In the data rows, 128 means zero.
Here are some points, one per row:
[134 134  96 192 122 116 117 134 121 125 115 108 102 128 122 156 116 144 124 192  79 122  91 133]
[135 180 187 141 108 204 113 111 127  63 106 172 165 114 154 127 153  53  97  39 158 103 201 113]
[143 104 149 140 145 151 106  98 130  77 143 149 126 118 103 136 152 108 147  73 183  53 178 145]
[149 175  84 136 146  85 169  93 154 142 215  93 141 114  81 170 124 183 120 120 137 117  59 142]
[115 185 187 147  79 221 116 133  98  50 143 156 171 116 124  92 169  95 125  76 159  54 215 109]
[120 126  90 186 131  73  61 164 133 161  92 113 139 162  82 157 123 147 105 183 123 127 108 127]
[116 115 106 131 156 102  85 125 104 151  76 129 141 161  96 106 126 125 132 145 116 136 113 130]
[113 121 111 140 129  86 103 165 124 164 101  91 121 153 126 153 100 153 129 226 114 102 106 131]
[130 140 108 162 117 114 110 128 129 136 122 117 117 138 129 130 116 149 110 187  87 148  97 122]
[145 153 185 149  92 205 129 129 123  56 126 183 178 129 163 134 169  60 122  44 169 105 201 119]
[115  46 100 128 189  56 110  87 161 236 128 119  84 142 124 143  97 138 145 162 125 188  72 132]
[127 115 124 134 161 129 116 136  99 146  79 109 145 146 127 126 119 140 129 153 117 135 111 132]
[128 167 173 149 116 214 133 109 133  72 131 170 155 159 160 143 142  54 100  52 158  95 196 121]
[115  60 112  92 168  90 120  78 186 207  92 150  58 135 116 152 107 155 110 138  79 200  80 127]
[128 132 127 197 127  89 114 117 119 137  90 123 132 122 123 141 114 154 114 193  81 122 107 128]
[122 146 163 128 138 204 114 104 126  75 133 176 165 123 139 126 149  76  88  29 151 115 165 104]
[137 121 112 134 149  91 149 121 129 142 158 107  92 148 103 133 106 141 139 141 109 162  83 135]
[121 134 116 172 123 102 134 136 118 130  85 111 113 134 106 121 123 145 112 173  96 120 108  99]
[104 182 183  71  82 175 185 202  99  79 157 114 175 108 152  73 115 113 149 106 145  67 135 138]
[143 148 165 124  96 211 134 132  90  71 113 139 166 133 141  69 131  82 150  73 138 109 179 108]
[ 99  64  82 120 182  87 132  97 182 219  98 132  89 136 140 143 138 159 134 148 135 194  74 142]
[127  64  98 107 169  74 116  90 174 208 114 138  43 123 135 140 110 151 119 159  97 196  79 138]
[109 144 167  92  24 154 171 141  84  80 117 145 176  92 200  49 132  96 154  83  97 155 212  88]
[156 118 175 125 126 148 108 108 108  84 145 134 123 106  99 138 161 114 182  84 169  51 183 143]
[110 125  89 179 129  74  90 178 119 160  89 103 135 163 108 173 133 146 116 191 135 130 105 129]
[129 115 141 140 153 166  63 150 120 105 109 126 124 149 101 127 149 116 157  66 197  83 165 114]
[127 152 162  93  85 179 174 129  98  61 128 129 163  92 186  76 138  99 158  81 149 116 200 126]
[116 108  83 139 138  69 107 114 156 173 191  81  55 100  70 165 120 201 178 160 124 117  88 119]
[143 108 109 136 192  92 170 112 145 157 157  92 111 147 104 155  99 133  92 145 104 164  78 144]
[105 162 156  99  79 179 164 132 106  58 131 152 163  89 196  91 150  84 154  86 154 120 197 122]
[120 112 110 107 147 112  88 118 126 152  87  99 125 140 114 108 130 128 139 149 109 137 101 137]
[126 120 119 164 159 115  86 148 105 154 102 103 157 159 137 150 108 104 132 146 153 136 143 119]
[143 115 109 142 178 101 157 109 137 124 153 107 100 154 114 119 119 123 122 161  77 162 100 147]
[136 137 165 121   8 130 193  75  95  63 165 143 122  59 160  76 118  94 147  78  67 172 178 120]
[119 175 187 102  60 160 157 179  79  75 165 103 149 116 143 112 122 133 158  86 143  71 197 123]
[149 155 184 146 108 209 130 126 126  61 126 159 162 140 172 128 147  62  99  25 165  94 187 125]
[129  84  68 104 203  85  92 130 170 206  53 148 110 144 130 140 119 175 117 156 123 178  69 153]
[128 155 163 152 125 183 120  92 121  79 124 180 150 110 148 138 137  87  88  29 166 116 182 104]
[175 106 134 135 153 123 161  96 119 136 125 106 104 163 120 137 129 102  99 172  86 141  96 152]
[141 153 173 122  75 196 138 109 102  62 113 153 157 117 125  86 154  98 123  94 123 119 184 104]
[155 116 128 144 147  95 147 116 128 115 123 113  98 157 115 119  96 117  91 184  87 155  94 148]
[146 130 160 114  71 189 132 127 104  42 109 148 157 130 126  95 147 101 141  67 130 100 181 122]
[147 152  94 127 179  73 177 101 159 152 207 111 142 107  82 190 134 155 113 121 120 115  46 126]
[140  99  50 113 185  53  90 171 163 216  82 109 123 157 102 155 115 204 142 175 146 138  45 154]
[111  59  73 129 197  75 102  86 161 224 125 126  67 140 122 139 122 168 122 178 101 202  82 140]
[110 178 168  57  68 181 187 204 106  84 180 126 169 121 155  84 133 138 163 114 138  94 172 154]
[137 147 171 130  27 140 207  64 100  69 160 156 101  77 165  81 133 111 183 112 103 159 190 112]
[166 117  97 100 157  78 133 151 180 171 187 127 130 101 100 143 124 189 120 112 144 140  34 136]
[128  79  72 116 173  73  96 139 177 199  89 143 103 158 134 149 118 150 101 165 116 140  68 155]
[124 117 128 153 135  95  80 143 107 150 116 102  94 155 108 117 121 111 130 190 115 139 110 132]
[115 119  93 152 150 107  85 144 105 141 103 104 155 148 121 145 123 129 123 145 156 120 141 126]
[124 100 138 124 141  99 111 136 119 145 102  98 135 170 121 103 113 146 132 154 115 136 119 133]
[131 145 171 142 137 200 124 108 107  85 120 185 157 118 147 123 161  67  90  51 152 119 175 105]
[136 154 193 153 109 202 139 114 114  66 141 181 169 129 161 133 148  58 116  44 162  87 196 102]
[128  75  73 118 177  70 101 156 148 217  65 130 106 159 104 154 116 147  97 156 133 152  67 128]
[124 143 169 104  81 187 178 115 108  63 129 151 166  92 202  93 123  81 154 102 135 121 216 129]
[151 153  86 137 159  75 150 107 157 141 209  91 166  90  70 169 142 161 121 104 117 134  56 119]
[155 160 153 130 107 195  85 143 134  53 118 183 186 145 152 117 152  76  99  26 164  81 163 119]
[121 156 110 173 125  87 114 135 124 126 127 126 128 107 117 142 108 131 116 192 102 148 108 119]
[137  89  84 102 186  74  78 182 149 215  95 132 127 150  90 163 118 188 142 175 162 134  48 148]
[113 153 165 107  77 180 182 120 116  91 114 137 166 111 198  93 130  87 145 106 135 137 193 145]
[124  62  85  94 180  81 130  76 171 211 122 156  54 128 142 142 104 148 105 159 102 208  65 138]
[129 132  91 184 145 105 126 132 142 141 106 114 139 137 110 134 149 149 109 174 102 133 104 121]
[121  77  56 114 196  63  77 172 151 203  77 133 125 140  84 163 104 190 136 192 174 119  68 141]
[130 156 173 148 132 202 127 120 134  82 130 175 157 123 157 121 156  92 105  48 150 125 171  94]
[131 143 114  84 181  72 159 141 160 170 188 114 105 103  98 177 149 200 127 124 164 124  49 148]
[ 82 179 158 112  36 201 159 126 121  70 153 123 106  85 188 100 118  91 151 129 126  74 204 111]
[152 122  90 125 137  94 164 131 137 173 146 119 116 156  97 135 109 139 127 161 105 169  87 132]
[127  73  93  92 180  77 147  72 160 209 126 143  54 131 152 156 114 161 117 154 102 194  73 140]
[139 122 102 124 141  86 146 115 130 163 155 114  85 140  92 140 109 145 118 138  79 164  78 138]
[126 101 130 137 135 110  95 151 111 144 107 106  98 151 121 127 104 129 112 194 111 142 126 135]
[116 120  98 136 145 111 103 137 118 155 100 105 133 153 112 110 124 143 137 175 106 158 131 132]
[140 124 110 140 171  69 163 130 141 142 240 101 119  95 108 167 129 173 113 133 126 107  60 129]
[124  66  86  85 181 103 108  99 176 211 100 129  92 116 147 154 136 167 135 144 128 191  57 149]
[124 123 126 147 132 135 111 141 119 166 109 110  96 154 111 125 123 118  97 192 108 134 131 107]
[112 190 166 130  68 176 166 135  86  43 159 114 128  91 154  86 129  98 142 110 130  88 220 110]
[139 160 186 126  70 212 109 131  94  41 114 131 158 127 128 103 151  87 127  82 148  67 208 121]
[107 177 188  57  79 180 160 194 108  87 147 126 171 110 148  87 139 119 167 112 137  90 163 145]
[142 177 169 157 114 215 109 141 134  45 129 168 189 128 126 110 151  80 110  22 187  88 157 115]
[125 102  76 137 133  60 114 105 155 174 201  82  67  94  69 170 110 188 158 182 130 121 116 118]
[121 112 112 131 140 135 109 119 109 162  81 112 153 159 110 114 113 125 119 146 103 162 123 117]
[114 115  65 144 104  53 113  95 143 168 182  84  44 113  67 175 107 194 176 174 152 124  95 129]
[113 135 143  95  65 190 176 142 107  78 132 131 161  91 199  96 144  89 145  96 140 128 193 120]
[ 98 140 104 170 102  86  94 152 114 166 107 114 111 142 133 145 123 140 108 233  96 123 104 144]
[121  88 102  89 197 100 108 109 175 201 108 131 106 140 126 151 133 165 130 162 133 170  92 132]
[119 177 184  71  64 170 179 191 101  51 178 131 169 113 159 100 130 130 158 123 130  76 157 144]
[136 166 199 102  57 170 153 180  99  78 144 133 150 117 131  99 138 140 148  92 139  72 173 135]
These points spread out most along one direction. How many in every 100 of the points above lie lower along it than each point below? Round to a whole number. More than half of the points above lie lower than the first one.
[145 153 185 149  92 205 129 129 123  56 126 183 178 129 163 134 169  60 122  44 169 105 201 119] -> 1
[112 190 166 130  68 176 166 135  86  43 159 114 128  91 154  86 129  98 142 110 130  88 220 110] -> 8
[109 144 167  92  24 154 171 141  84  80 117 145 176  92 200  49 132  96 154  83  97 155 212  88] -> 9
[175 106 134 135 153 123 161  96 119 136 125 106 104 163 120 137 129 102  99 172  86 141  96 152] -> 48
[119 177 184  71  64 170 179 191 101  51 178 131 169 113 159 100 130 130 158 123 130  76 157 144] -> 23
[114 115  65 144 104  53 113  95 143 168 182  84  44 113  67 175 107 194 176 174 152 124  95 129] -> 83
[124 143 169 104  81 187 178 115 108  63 129 151 166  92 202  93 123  81 154 102 135 121 216 129] -> 11
[127 152 162  93  85 179 174 129  98  61 128 129 163  92 186  76 138  99 158  81 149 116 200 126] -> 14
[126 120 119 164 159 115  86 148 105 154 102 103 157 159 137 150 108 104 132 146 153 136 143 119] -> 40
[151 153  86 137 159  75 150 107 157 141 209  91 166  90  70 169 142 161 121 104 117 134  56 119] -> 64
[143 108 109 136 192  92 170 112 145 157 157  92 111 147 104 155  99 133  92 145 104 164  78 144] -> 76
[140 124 110 140 171  69 163 130 141 142 240 101 119  95 108 167 129 173 113 133 126 107  60 129] -> 67
[135 180 187 141 108 204 113 111 127  63 106 172 165 114 154 127 153  53  97  39 158 103 201 113] -> 5
[119 175 187 102  60 160 157 179  79  75 165 103 149 116 143 112 122 133 158  86 143  71 197 123] -> 20
[143 148 165 124  96 211 134 132  90  71 113 139 166 133 141  69 131  82 150  73 138 109 179 108] -> 17
[127  73  93  92 180  77 147  72 160 209 126 143  54 131 152 156 114 161 117 154 102 194  73 140] -> 89
[127  64  98 107 169  74 116  90 174 208 114 138  43 123 135 140 110 151 119 159  97 196  79 138] -> 91
[127 115 124 134 161 129 116 136  99 146  79 109 145 146 127 126 119 140 129 153 117 135 111 132] -> 43
[149 155 184 146 108 209 130 126 126  61 126 159 162 140 172 128 147  62  99  25 165  94 187 125] -> 6
[146 130 160 114  71 189 132 127 104  42 109 148 157 130 126  95 147 101 141  67 130 100 181 122] -> 18
[ 98 140 104 170 102  86  94 152 114 166 107 114 111 142 133 145 123 140 108 233  96 123 104 144] -> 68
[166 117  97 100 157  78 133 151 180 171 187 127 130 101 100 143 124 189 120 112 144 140  34 136] -> 78
[115  60 112  92 168  90 120  78 186 207  92 150  58 135 116 152 107 155 110 138  79 200  80 127] -> 85
[125 102  76 137 133  60 114 105 155 174 201  82  67  94  69 170 110 188 158 182 130 121 116 118] -> 80
[121 134 116 172 123 102 134 136 118 130  85 111 113 134 106 121 123 145 112 173  96 120 108  99] -> 45
[121 156 110 173 125  87 114 135 124 126 127 126 128 107 117 142 108 131 116 192 102 148 108 119] -> 49
[124 117 128 153 135  95  80 143 107 150 116 102  94 155 108 117 121 111 130 190 115 139 110 132] -> 61
[113 135 143  95  65 190 176 142 107  78 132 131 161  91 199  96 144  89 145  96 140 128 193 120] -> 21
[156 118 175 125 126 148 108 108 108  84 145 134 123 106  99 138 161 114 182  84 169  51 183 143] -> 37
[124 123 126 147 132 135 111 141 119 166 109 110  96 154 111 125 123 118  97 192 108 134 131 107] -> 47
[105 162 156  99  79 179 164 132 106  58 131 152 163  89 196  91 150  84 154  86 154 120 197 122] -> 10
[139 122 102 124 141  86 146 115 130 163 155 114  85 140  92 140 109 145 118 138  79 164  78 138] -> 74
